Here are some points, one per row:
{-39, -19,  46,  45,  42, -20,  29,  13,  10,  14,  43, -35,  51, -31, -25,  14,   4, -12,  10,  -7,  40,  19, -37,
  -1,   4, -22, -20,  37,  -6,   5,  21, -19}
{-38,  -6, -42,  22,   4, -36,  20, -16,   1,  18,  12,   6,   0, -34, -23,   8, -22, -35, -17, -21,  41,   8, -20,
   3,  28, -10, -28,  36,  37,  10, -26, -14}
{-27,   6,   1, -19, -22, -17,  -5, -27,  10,   6, -20,  18,  50,  48, -33,  18, -29,  -1,  12, -18, -12,  21,   4,
  -9,  -6, -13, -33,  34,  -9, -17,  -1, -19}
{ -5, -31,   2,  -6, -19,  28, -38,   4,  15, -18,  39, -17, -30,  39,  10,  -3, -16,  -1,  31, -32,  42,   8, -22,
  17, -30,  -9,   3,  33,  -7, -30, -36, -40}
{ -8, -20,   0,  17, -20,  22, -21,  -9,   3,  -8,  22,  27,  17, -22,  21, -37,  24,  17,  27,  -6, -10,  -2,  31,
  63,  18, -32,  -3,   7, -10,   6, -37,  19}
{ -6,  -1,  13,  -3,  13, -21,   7,  19,  -5, -45,  -8,  29,   1,  45,  19,   1,  21, -33,  30, -10,   7, -30,  11,
   7,  16,   5,   7,  17,  -6,  25, -36,  -6}
{ 23, -39, -11,  10,  -2,  37,   4,  42, -34,   2,  14,  16, -38,  29,   5,   1,  53, -38,   6, -27,  -7,  27, -13,
 -24,  50, -23,   5,  29,  22,  29,  -2,  29}
{ -9, -20,  41,  14, -25,  -2,   7,  -5,  -5, -30, -30,   1, -19,  28,   0,  -1,  18, -16, -48,   9,  -8,  38,  45,
  36,   7,  19,  32,  26,  -7,  35, -32, -17}
{-17,  -6,  46,  10,   0, -16,  -9,  40, -33, -42,   5, -11, -10,  17,   0, -22,  -6,  35, -42,  13,   2,  49,  -6,
 -20,  39, -24,  18,  -4,   9, -41,   1,  31}
{  4,   4,  29,  36,  18,  18, -10,  12,  41, -33,   4, -34,   9,  21,   8, -44,  27, -36,   2,  -4,  30,  37, -19,
  19, -31, -30, -36, -28, -42, -12, -16, -13}
{-17, -36,  -8, -25,   0,  16, -10,   3, -17,  -8,   1,   4,   0,  17,  19,  -6,   0,   9,   0,  21,  24,  43, -31,
  13,  -7,  56,  -5,  25,  48,   1, -29, -11}
{  8, -19,   1,  24, -34,  11,  45,  15, -20, -12, -15, -17,  15,  18,  -8, -16, -15, -27, -16, -26,  57,  11, -28,
  12,  14,  15,  -9,  19, -23, -19, -32,  21}
{ 30, -27,  23,  17, -31,  47,  42,   0,   1, -33, -10,  14,  25,  10, -28, -44, -12,  28,  -8, -23,  25,  13,  36,
  19,  27, -13,  -2,   1,  27,   9,  29,  42}
{ -1,  20,  30,  22, -14,   5,  14,  45, -36,  18, -32, -14,   3,  19, -18,  24,  60,  36,  -8, -24,  -4,   1, -27,
  13,   7,  -5,  -8,  28,   4,  -2, -29,   5}
{ 66, -24, -12, -50,   7, -11,  22,  -1, -12,  18,   7,  -5,   1, -11, -23,  11,   2,  12, -38, -23,  -8, -17, -15,
  23, -48, -22, -14,  21, -23, -26,  34, -11}
{ 17, -28,  -5,  31,  43, -33,   4,  36,  43,  25,  25,  -8, -28, -23, -11,  22,  -6,  29, -30,  27, -12, -31,  14,
 -14,   9,  41, -10,  19, -35, -13,   8, -32}
{ 25,   1, -16,   3,   8, -31,  13, -32,  53,  31,   3,  -4,   6, -21,  18, -13,  33,   3, -33,  -3,  -1,   4,  17,
  29,  34,  49,  -2,  20, -35,   4,  44,  43}
{ 15, -26, -24,  -9, -18, -29,  28,  39,  -2,  -5,  -8,  23,   9,  26,  20, -13,  11,  11, -12,   9, -27,   6,  27,
 -34,   3,   1, -40, -24, -36, -13,  -5, -41}
{ 19,  35,  -7,  -8,   8,  45,  23,  19, -15,   0,  20, -19, -34,   4,  -3,   6, -24, -42, -21,   8, -34, -12, -40,
   6,  23,  40,   2, -34, -35,  38,  20, -20}
{ 11,   6,   1, -19, -38,  25,   1,  31, -40,  45,  21, -46,  10,  18,  42,   0,  -6,   3,  -3,  43, -22, -31, -33,
  26,   0, -18,  16, -19, -35, -30,   4,  30}
{  1,  32,  -7, -15, -33, -28,  33,  -6,  32, -23,   9,  -9,  -6,  31, -17,   9,  -2,  20,  12,  51,  -4, -17,  -8,
 -26,  19,   1,  25, -28,  -1,  50,  18, -15}
{  9,  19,   4, -10,  17,  34,   2,  19,  21,  33,  26,  45,  -2,  -1,  16,   3,   4,  18, -28,  15, -27,  -3,  38,
 -12,  -3,  39,  41,   0, -25,  30, -40,  12}
{ 35,  40,  -8, -17, -25,  36,   0,   2, -14, -23,   7, -19,  14, -17,  -5,  -3, -43,  23,  44,  12, -26, -48,  26,
 -11,  43,  23,  41,  10,  15, -42, -18, -43}
{ 58,  30, -26,  -1,  37,   2, -13, -15, -10,  34,   8,   4,  -7, -13, -23, -33,  33,  -2, -21,  35,  -2,   4,  11,
   4,  28,  -9,   2, -20,  -3, -24, -10, -38}
{ 33,  15,   1,  37, -44, -37,  19,  18,  26,  31,   4,  48,  25, -18,  23,  -8,  -8, -13, -10,  26, -27,   4,  -1,
  15,  15,   5,  45, -42,  -6, -29, -11, -23}
{ 34,  28,  -2,  16,  13,  -7, -21,  29,   7,  12,  17,  -7,   5,  12,  26,  34, -37,  -2, -29,  10,   9,   2,  54,
 -41, -39,  32, -17,  24,  -5, -34,   6,  34}
{ 20,   9,  19,  -7,  14, -32,  32,  17, -12,  15,  20,   8,  33,  16,  45,  21,  15,  21,  25,   3, -25,   8,  11,
 -39, -22,   4, -16, -39,  28,  23, -17,  -9}
{  0,  -5, -10,   3,  13,  11, -11,  -3,  31,   0,   6, -36,  12,  16,  11, -46, -21,  48, -46,   6,   5, -21,   0,
 -13,  37,  16,  -5,   7,  57,   3, -24, -12}
{-29,  29,   8,   4, -17, -31, -34,  47, -16,   2,  15, -32, -36,   5, -25,  -9,  -5, -33,  -7, -32, -26,   0,  29,
   7,  -2, -38, -10,  20,  27, -28,  47, -36}
{-28, -40,   1, -14,  34, -14,  -5, -12,  -8,  47,  34,  31,  17,  28,  -7, -49, -13, -24,  29, -35, -17,   1,  -5,
   6,  -8,  21,   6,  24,  14, -16,  37, -20}
{-32,  -2,  12,  -8,  22, -11,   9, -38, -32,  20,  16,  30, -33,   8,  -9,  30,  -9, -10,  -4, -13,  16,  -2,  29,
 -10,  18,  -3,   9,  32, -30, -26,   9, -12}
{-30, -16,  36, -39,  26, -27,  45,  -3, -19,  29,  30, -38, -27,  20, -23, -12,  -3, -23, -29, -29,  19, -49,  34,
  32, -26,  28, -23, -19,   3,  11, -18, -18}
{-28, -30,  12,  -3,   5, -20,   6,  -9, -34,  31,  36, -20, -28,  -6, -18,  -1, -26, -24,  -2, -38, -24,  -4,  36,
 -10, -11,   2,  -3, -38,  21,  23,  37, -27}
{-28, -34,  18,   7,  36, -11,  14,  -5, -35,  11,   3,   5, -21,   0, -14,  47, -11,  -4, -33,  -1,  18, -22,  45,
  39, -32, -38,   9,   1, -15,  21,  23, -35}
{  9,  14,   5, -15,  32, -11, -22, -36, -35,   5,   0,  46,   9,  31, -17, -39, -21, -19,  19,  -6,  31, -15, -33,
  -6, -15,   1,  39, -24, -26,  23,  13, -17}
{-19, -10,  44, -31,   5, -14, -34, -21, -29,   7,  -8,  15,  -1, -22, -20, -32,   6, -38, -12,  39, -25,  -1, -45,
  21, -12,  44,  49,  12,   4,   0,  41,   2}
{-14,   6, -48, -23,   4,  -5, -27, -25, -24,   9,  31,  37,  24,  16,  10,  61,  13, -13,  -4,   2,  32,   4,  -6,
  -7,  31, -37,  35,  11, -21,   2,  -2, -26}
{-25,  25, -13,  10,   4, -30, -34, -28,  14, -34,  14, -14,  30,  -5, -27,  11,  46,   8,  -4, -24, -12, -10,  23,
   1, -32,  -7,  60, -18,   9, -15,   5,  -3}
{-22,  42,   2, -36,   5,  -5, -22, -15,  19,  24,  16,  17, -13,  25, -22,  16, -18, -41,  -9,  15,  28,  -6,  26,
   3,   7, -10, -12, -32,  35,   7,  25,  47}
{ 29,   7,  28, -26, -48,   5, -39, -41,   3,  15,  11,  -6, -20, -23,  12,  37,  26, -16, -23,  18,  45, -14,  30,
 -28,  14,   3,   0, -28,  29,  18,  29, -22}
{-42,  56,  -6, -23, -25,  28,  -8, -28, -11,  11,  37,  29,  12,  12, -22, -25, -12,  38, -13,  17,  -8,   3,  -3,
  32,  20, -40, -15,  15,  -5,  47,  38, -14}
{  1,  -4, -45, -22,   6, -15, -22,  41,  10, -34,   9,  20,   7, -16, -17, -13,  30,   2,  25,  -5,  26, -12,  19,
 -23,  -5, -21,  48,   9,   8,  48,  27,  -7}
{-37, -22, -36,  19,  28,  34, -14, -38,   4,  29, -33, -44,  14, -10, -11,   0,  41,  19,  -7,  -8,   9, -42,  -1,
 -25, -24,  -7, -21, -46,  25, -32,   0,  41}
{-25,   4,  10,   1,   4,  13,  13,   1,  17,  11, -37,  26, -18, -35,   0,  13,  -4,  -6,  -2, -21, -12, -29,  -3,
 -33,  29, -28, -40, -41, -32, -17,   2,  19}
{ -5,  -6,  15,   1, -18,   9,  20, -17,  41, -24, -11,  45, -33, -32,  38,  12,   0,  29, -51,  -9, -15,  -4, -45,
 -32, -35, -18, -10,  26,  41, -25,   3,  26}
{ -5, -12,  -8, -19,  51,  34,  34,  32,   9, -28, -18,  29,   3, -31,  38,   0,  14, -18,  14,  10, -11, -18,  -5,
 -25, -30, -12, -10,  -5,  22, -19,  -9,  29}
{ -4,  44, -22, -16,  27,   2,  23, -37,  20,   8, -37, -16, -37,   0,  48, -24,  29, -41,  18,   4, -34,  -5, -13,
 -23, -33, -35, -11,  22,  40,  -6,   0, -13}
{-17,  21, -32,   0,  37,  15, -28,  -2,   4, -47, -42,   5,  25, -10,  48,  11, -33,  -5,   0,  21, -24, -29,  13,
  -8,  12,  46, -36,  -7, -37, -12,  24,   2}
{-11,   0,  17, -52,  31,  33, -14,  29,  45, -11, -29,  17, -29, -29,  18,  30,  13,  32,  10,  27,   5,  16,  11,
  20,  21, -30,  45, -38,   6, -36, -11,  10}
{-15,  24,  11, -14, -38,  21, -17,  -2, -13, -15,  -5,  -6,  46, -28,   6,  24,  17, -34, -11,   2, -30, -30,  14,
 -21, -31,  20,  18,  30, -15, -11,   5,  44}
{-11,  -7, -22,  -4, -33,  14,  22,  34,  46,  22, -23, -13,   5, -10, -13, -21, -45,  -3,  33,  41, -17, -20,  20,
 -20, -46, -29,  17,  -7, -16,   3,  -7,  42}
{ 15,  -9, -13,  -6,   2,  26, -35,   0, -33, -28, -31,  37,   0, -34, -19, -39, -18,  16, -35,  38,  15, -26, -28,
 -23, -39, -29, -27,  -6,   5,  13, -33,   7}
{-20,  25,   7,   2, -21,  30,  16,  -2, -10, -30,  -9,  49,  -7, -39, -20,  13,  43,  17,  53, -23,  -1,  -2,   4,
  23, -27,  25, -21,   2,  -3, -34,  11,   6}
Along one direction, these points spread out more than along any other. Take the direction at right angles to it along which they spread out most. Go by this last direction. For each point below, how far along it does it lie, from 0 to 99? The average is 50, and the first point in the table lies past the average. One standard deviation of the points above along it is 16.
{ -3,  30,  25,  29, -26, -10, -12,  -5,  -7,  12, -35,   6, -39, -11,  43, -32,  40,   4,  33,   5,   2, -18, -31,
 -33, -14,  23,   8,   7, -12,   3,   7,  12} --> 56
{-11, -41, -10,  36, -42,  23,  38, -29,  36,   1, -12,  19, -38,  11, -29,   6,  32,  -1,  33,  37, -18, -19, -22,
 -16, -15,  11, -27, -24, -18, -25,   4, -13} --> 57
{  3, -13, -26, -34, -33,  35,   2, -33,  35, -36,   6, -43,  49, -32,  39, -18,   8, -13, -19,  -8, -23,  19,  -8,
 -32,  -6,  11,  -7,   4, -37,  11,  19, -13} --> 51
{ 10, -13, -18,  35,   2, -11,  17, -35, -22, -15, -11, -14, -16,  32, -10,  36, -28,  -8,  22,  19,   2,  44, -10,
  38, -32,  16, -28,  18,  43,  -3,  33,  36} --> 61
{ 10,  25, -28,  40,  19,  20,  18,   5,  -4,  15, -23,  -6,  27, -24,   2,  32, -36,  -7, -15, -39,   0,  28,  10,
  36,   1, -18, -15, -18,  30,  -2,  -3,  10} --> 58
{ 29,  -3,  22,  15,   3, -11,  30,  -3,  34,  -2, -44, -26,  18,  41,  -7,  35, -34, -18,  15, -18,  21,  33, -28,
   1,  22, -22,  18,  -8,  13,  -4, -28, -20} --> 66
{ 41,  13,  28,   4,  51, -21,  41, -20, -11, -28,  20, -26,  22, -18,  -8,   8,  -5,  39,  33,   8, -33,  33, -10,
   8,  20, -20,  -7,  21,  11, -22, -34,  12} --> 64
{ 25,   7,  23,  40,   8,  -4, -32,  39,  19, -36,   2,  23, -13,  19, -20,  52, -34,  10,   8, -10, -28, -19, -40,
  48,   2,  34, -39, -25,  21,  36, -28,  17} --> 60
{ 11,  -4,  39,  32,  -4,  17,  -6,  31,  -6,  17, -30, -11,  39,  -3,  44,   5, -19,  47,  11, -12,  31,  25, -24,
   3,  -9,  34,   1,  -5,  44,   0,  13, -37} --> 67
{ 21, -47, -29,  16,   8, -15, -30,   2, -27, -13, -19, -30,  11,   0, -18, -23, -28, -24,  29,  37,   1,  -2,  -1,
  14,  23, -20,   2,  24,   3,   2,   5,  32} --> 60
{  4,  14, -20,  -1, -10, -37, -16, -18,   6,   5,   4, -26, -44,  24,  48, -18, -24,  27,   1, -32,  10, -16, -29,
  30,  18, -29,  33, -11, -25,  16,  12,  19} --> 46
{  1,  10, -42, -20,   0, -23, -31,   8,   7,  -6,   4, -34, -35,  -1, -42,   9,   7,  39,  28, -18,  35,  37,   5,
 -16,   5,  55,  -7, -20,  -9,  -6,  -7,  11} --> 48
{ -4,  14, -37, -26, -38, -36, -30,   3, -33,  -1,   8, -14,  43, -40, -10, -20,  26,  13,  12,  10,   6,  28, -15,
  21,   4,  19, -34, -33,   1,  44, -23,   0} --> 50
{ 11, -15,  44,  -3,   6, -22, -45, -19,  13,  41, -25,  13,  20, -14, -16,   4,   2,  24,  50, -15,  10,  14,  -2,
 -42,  13, -27, -13,  27, -28,  50, -15,   7} --> 54
{  4, -17, -30,  30, -14,   8,   5, -41, -10,  -8,  -2, -37, -44, -22, -15,  -1, -23,   4,  15, -18, -30,  39,  32,
  -9, -12,   9,  31,  -5, -25,  26, -32,  21} --> 51
